Each path is a new rotation, seen through one point. The rows after it are directions, each followed by how far the rotation turns it, in deg/step (0 if it stays put).
Each turn is a multiple of 5 degrees from 10 to 175, or 0.
Each row of a path follows its step; steps can be skipped.
Rotation 1:
step 0: [-0.89 -2.58  0.40  1.44 -1.30 -2.60  1.18  3.59  1.00 -1.75 -3.73 -1.23
  1.21  0.23 -1.99  0.45  1.09  0.78 -1.03  2.65 -2.87 -2.93  1.32 -0.19
 -2.28  1.26 -4.28 -0.50 -1.09 -2.59]
step 1: [-1.22  1.68 -1.97 -2.02 -0.95 -2.67 -0.06  0.71  5.04  0.16 -0.91 -0.47
  0.56 -0.52 -2.48 -1.28 -1.26 -2.24  1.30  1.58  3.89  1.68 -2.22 -0.68
 -1.41  1.50 -1.66  0.93 -0.69 -4.46]
step 2: [-0.59  0.97 -1.90 -2.55  1.17  1.32  1.11 -0.37 -0.83  4.51  0.54 -1.32
 -0.89  3.14 -2.34 -0.67  1.90 -0.10  2.45 -3.77  3.21  0.18 -0.47 -4.27
  0.70 -0.48  1.40 -0.57  0.18 -2.29]
step 3: [-4.02 -1.28 -1.45 -0.76 -0.84  0.05  1.16 -0.28 -2.51  0.70  0.07 -3.10
 -0.49  1.75 -2.02  0.40  1.87  2.89 -2.86 -0.70 -3.07 -3.09 -0.43 -2.57
 -1.79  0.35  1.09 -3.95  2.04  1.82]
step 4: [-3.02 -2.58 -0.39 -1.20 -2.62 -0.23 -0.45 -1.18  1.43 -1.00 -0.92 -1.54
 -0.31  1.73 -0.52  0.91  0.03 -1.35 -2.03  5.68 -1.58  3.29  1.61  0.57
 -0.78  2.96 -3.89 -2.35  0.55 -0.96]
step 5: [ 0.36 -2.04  0.39 -1.07  1.47  0.59  0.60  1.34  1.52  0.35 -2.82  0.73
  0.75  0.89 -0.27 -0.46  4.65 -4.49  1.11  1.50  4.19  0.18  1.74 -1.11
 -0.61 -0.56 -3.57  0.27 -1.49 -3.40]
step 6: [-2.14  0.70 -1.20 -0.47  0.91  0.40  3.00  4.78  0.51  1.75 -1.07 -2.67
  1.42 -0.12 -1.31 -1.71  2.14  0.88 -0.54 -2.32  2.66 -2.55 -2.39 -0.89
 -2.08  1.73  3.14  0.54 -2.56 -2.34]
step 7: [-1.51  1.20 -0.23 -1.50 -1.84 -0.90  1.37 -0.38  0.71  1.97  1.21 -3.43
  0.92  3.54 -3.57 -0.77 -3.38  3.74  0.92  0.90 -3.44 -0.82  0.22 -3.65
 -0.03  2.79  0.16 -0.46 -0.46 -2.07]
step 8: [-0.85 -1.58 -0.95 -2.44 -1.51 -1.86  0.55 -3.16  0.11 -0.13 -0.80  1.83
 -2.11  0.62 -4.43  0.31  1.76 -0.14  1.00  2.70 -0.66  0.25 -0.33 -2.52
 -0.63 -1.98 -3.44 -3.09  4.13 -1.75]
step 9: [-3.17 -2.44 -4.30 -0.21 -1.63  0.80 -1.19  2.04 -0.59  0.07 -1.73 -1.40
 -2.50  0.40  0.66  0.98  4.23 -2.92 -1.52 -1.99  3.71  2.75 -0.55  0.74
 -1.29  0.61 -1.58 -1.90  0.90 -1.00]
Speeds:
[-0.75  0.43 -0.21  0.33  0.42 -0.02  0.53  0.38 -0.36 -0.43  0.28  1.44
 -0.51  0.30 -1.82 -0.08 -1.44 -0.32 -0.44 -0.81 -0.22 -0.46 -0.53 -0.59
  0.55  0.24 -0.03  1.75 -0.05 -1.11] -> 65
[-0.39 -0.11 -0.57 -0.19 -0.60 -0.06  0.66  0.63 -0.41  0.91  0.49 -0.08
 -0.67 -0.26  0.18  0.23 -0.84  0.22 -0.50  0.54  0.47  2.41 -0.91  1.45
 -0.11  1.13  0.98 -0.09 -0.32 -0.27] -> 140
[ 1.00 -1.18 -0.19  0.64  1.05 -1.01  0.17  0.65 -1.42  1.29 -0.02  1.17
  0.37 -0.12 -0.21  0.29  1.13  0.49 -0.70 -0.57 -0.01 -0.09 -0.01  0.27
 -0.89 -0.77  0.24 -0.40  0.81 -0.89] -> 120
[-0.23  0.25 -0.55 -0.44 -0.36  0.13 -0.98 -0.71  0.74 -0.27  0.57  0.37
 -0.69 -0.69  0.50 -0.75  1.64 -0.06 -0.56 -1.15  1.25  0.20  0.64  0.20
  0.69 -0.29  0.85  0.41 -0.85 -1.62] -> 95
[-0.04  0.56  0.09  0.14  0.22 -0.22 -0.67 -1.60  0.66  0.52  1.26  0.17
  2.11 -0.07  0.04  0.13 -0.81 -0.11 -0.66  1.36  0.13  0.59  0.22 -0.14
 -0.53 -0.17 -0.51  0.30  0.70 -1.22] -> 110
[ 1.04  0.44  0.46 -1.03  1.32 -0.10 -0.78  0.27  0.20  0.32  0.24 -0.61
  0.42  1.06 -0.84 -0.88 -0.66  0.05 -0.78 -0.53  1.13  0.12 -0.17 -0.70
 -0.83  0.05  1.49 -0.09 -0.81  1.11] -> 85
